W =
[[128 128 143 128 128]
 [131 131 132 124 125]
 [128 128 125 128 128]
 [128 128 118 128 128]
 [131 131 129 124 125]
 [130 130 122 126 126]
 [128 128 119 127 127]
 [129 130 154 127 128]
 [128 126 155 129 129]
 [129 130 132 126 127]]
W[0,0]: 128
W[:, 1]: [128, 131, 128, 128, 131, 130, 128, 130, 126, 130]
W[3]: [128, 128, 118, 128, 128]
W[1]: [131, 131, 132, 124, 125]
W[:, 0]: [128, 131, 128, 128, 131, 130, 128, 129, 128, 129]
W[2,0]: 128
W[7,4]: 128
W[0,2]: 143
W[9,4]: 127
W[4]: [131, 131, 129, 124, 125]
W[4,2]: 129
W[3,0]: 128
W[2]: [128, 128, 125, 128, 128]
W[5,2]: 122
W[0,3]: 128
W[2,1]: 128
W[6,4]: 127
W[9]: [129, 130, 132, 126, 127]

arr =
[[126 127 112 130 130]
 [128 126  99 127 126]]
arr[0,0] => 126
arr[1,3] => 127
arr[1,1] => 126
arr[0,1] => 127

grid =
[[148 112 122 135 127 126 145 116 110 113]
 [146 117 123 134 123 126 143 114 118 124]
 [145 122 126 133 120 128 142 111 128 132]
 [142 123 122 133 119 125 140 110 129 135]
 [143 117 117 134 123 121 140 113 117 124]
 [140 127 121 132 117 123 137 108 134 142]
 [145 122 125 133 120 128 142 111 128 131]
 [145 110 113 136 128 118 142 117 103 111]
 [146 119 124 134 122 127 143 113 122 126]
 [147 109 116 136 128 122 144 117 104 109]
 [145 118 122 134 123 125 142 112 120 124]
 [140 125 120 133 118 123 138 108 131 137]
 [144 114 115 135 125 120 141 115 110 118]
 [142 126 126 132 117 128 140 108 135 138]
 [146 115 121 135 125 125 144 115 114 120]]
Indices start at 0.
(0, 0)	148
(2, 7)	111
(14, 9)	120
(6, 7)	111
(10, 7)	112
(14, 7)	115
(1, 0)	146
(5, 7)	108
(12, 1)	114
(10, 8)	120
(10, 6)	142
(8, 8)	122
(14, 2)	121
(6, 8)	128
(1, 3)	134
(10, 4)	123
(0, 9)	113
(5, 6)	137
(11, 1)	125
(10, 0)	145
(11, 0)	140
(12, 3)	135
(3, 7)	110
(5, 1)	127
(9, 6)	144
(11, 9)	137
(4, 5)	121
(6, 0)	145
(9, 8)	104
(12, 2)	115
(10, 3)	134
(14, 1)	115
(11, 5)	123
(7, 7)	117
(11, 8)	131
(1, 5)	126

B = [110  99 142 153 106 148 133 132 128 126 115 100 156 132]
B[0]: 110
B[5]: 148
B[13]: 132
B[12]: 156
B[10]: 115

data =
139,118,129,115
129,135,135,123
145,113,129,109
130,141,142,119
108,150,126,157
112,143,127,147
127,114,119,137
data[0, 0]	139
data[3, 1]	141
data[2, 2]	129
data[1, 2]	135
data[3, 3]	119
data[5, 1]	143
data[:, 3]	[115, 123, 109, 119, 157, 147, 137]

M =
[[130 129 114 129]
 [141 138 110 131]
 [135 137 110 129]
 [131 122 124 130]
 [131 124 126 129]
 [122 116 105 124]
 [134 136 110 128]
 [134 114 118 129]
 [134 138 110 130]
 [130 127 123 128]
 [131 130 113 128]
 [135 114 118 129]
 [130 127 119 128]
 [129 126 127 129]
 [146 141 111 131]]
Rows and columns are counted from 0.
row 0 col 0 => 130
row 11 col 3 => 129
row 14 col 0 => 146
row 2 col 0 => 135
row 5 col 0 => 122
row 2 col 1 => 137
row 4 col 3 => 129
row 3 col 3 => 130
row 13 col 3 => 129
row 4 col 0 => 131
row 14 col 1 => 141
row 14 col 2 => 111
row 0 col 2 => 114
row 9 col 0 => 130
row 1 col 3 => 131
row 12 col 3 => 128
row 5 col 3 => 124
row 6 col 1 => 136
row 12 col 0 => 130
row 8 col 1 => 138
row 11 col 1 => 114
row 13 col 0 => 129

x =
[[127 128 128 128]
 [125 127 127 128]
 [126 128 128 128]
 [127 126 126 128]
 [155 127 128 128]]
x[0, 0] -> 127
x[2, 3] -> 128
x[3] -> [127, 126, 126, 128]
x[2] -> [126, 128, 128, 128]
x[4, 2] -> 128
x[:, 0] -> [127, 125, 126, 127, 155]
x[0, 2] -> 128
x[0] -> [127, 128, 128, 128]
x[1, 2] -> 127

m =
[[126 126 129 127 127 128 138 122 117 124 131 131 133 126 116 126]
 [117 126 112 119 127 125 124 128 130 124 148 131 125 140 134 126]
 [129 127 119 125 135 128 113 129 140 129 134 124 120 134 134 127]
 [125 126 119 125 137 128 126 118 125 116 138 129 125 134 120 126]
 [142 126 146 138 127 128 137 128 127 132 110 129 133 113 118 126]
 [137 123 138 125 116 120 126 144 139 147 124 131 131 121 134 126]
 [116 112 119 118 120 114 131 128 129 124 150 135 137 134 127 120]
 [126 131 126 125 120 135 121 142 135 137 120 131 121 134 155 135]
 [113 126 110 118 127 128 119 128 129 121 145 131 121 145 138 128]
 [126 126 134 127 127 128 140 127 120 124 127 131 135 122 119 126]
 [112 126 114 120 127 128 126 128 129 121 143 131 125 140 134 126]
 [126 125 134 127 127 128 144 124 119 124 131 131 140 121 112 124]
 [112 126 110 120 127 128 121 128 129 119 145 131 122 144 134 127]]
m[0,-16] = 126
m[-7,-12] = 120
m[-4,-8] = 120
m[-11] = [129, 127, 119, 125, 135, 128, 113, 129, 140, 129, 134, 124, 120, 134, 134, 127]
m[-1,-7] = 119
m[7,-5] = 131
m[-7] = [116, 112, 119, 118, 120, 114, 131, 128, 129, 124, 150, 135, 137, 134, 127, 120]
m[-13,-9] = 122
m[-12,5] = 125
m[11,-1] = 124
m[-5,-6] = 145
m[12,-4] = 122
m[-2,-14] = 134
m[8,2] = 110
m[-5,-11] = 128
m[-5,7] = 128
m[1,-3] = 140
m[-7,12] = 137
m[0,4] = 127
m[-13,-1] = 126
m[10,-3] = 140
m[2,4] = 135
m[4,6] = 137
m[-3,-7] = 121
m[-8,-15] = 123
m[-3] = [112, 126, 114, 120, 127, 128, 126, 128, 129, 121, 143, 131, 125, 140, 134, 126]
m[-6,13] = 134
m[5,-3] = 121
m[:, 3] = [127, 119, 125, 125, 138, 125, 118, 125, 118, 127, 120, 127, 120]
m[-4,-3] = 122
m[-13,3] = 127
m[0] = [126, 126, 129, 127, 127, 128, 138, 122, 117, 124, 131, 131, 133, 126, 116, 126]
m[:, -15] = [126, 126, 127, 126, 126, 123, 112, 131, 126, 126, 126, 125, 126]
m[-2,1] = 125
m[-9,-13] = 138
m[9,-15] = 126
m[:, -11] = [128, 125, 128, 128, 128, 120, 114, 135, 128, 128, 128, 128, 128]
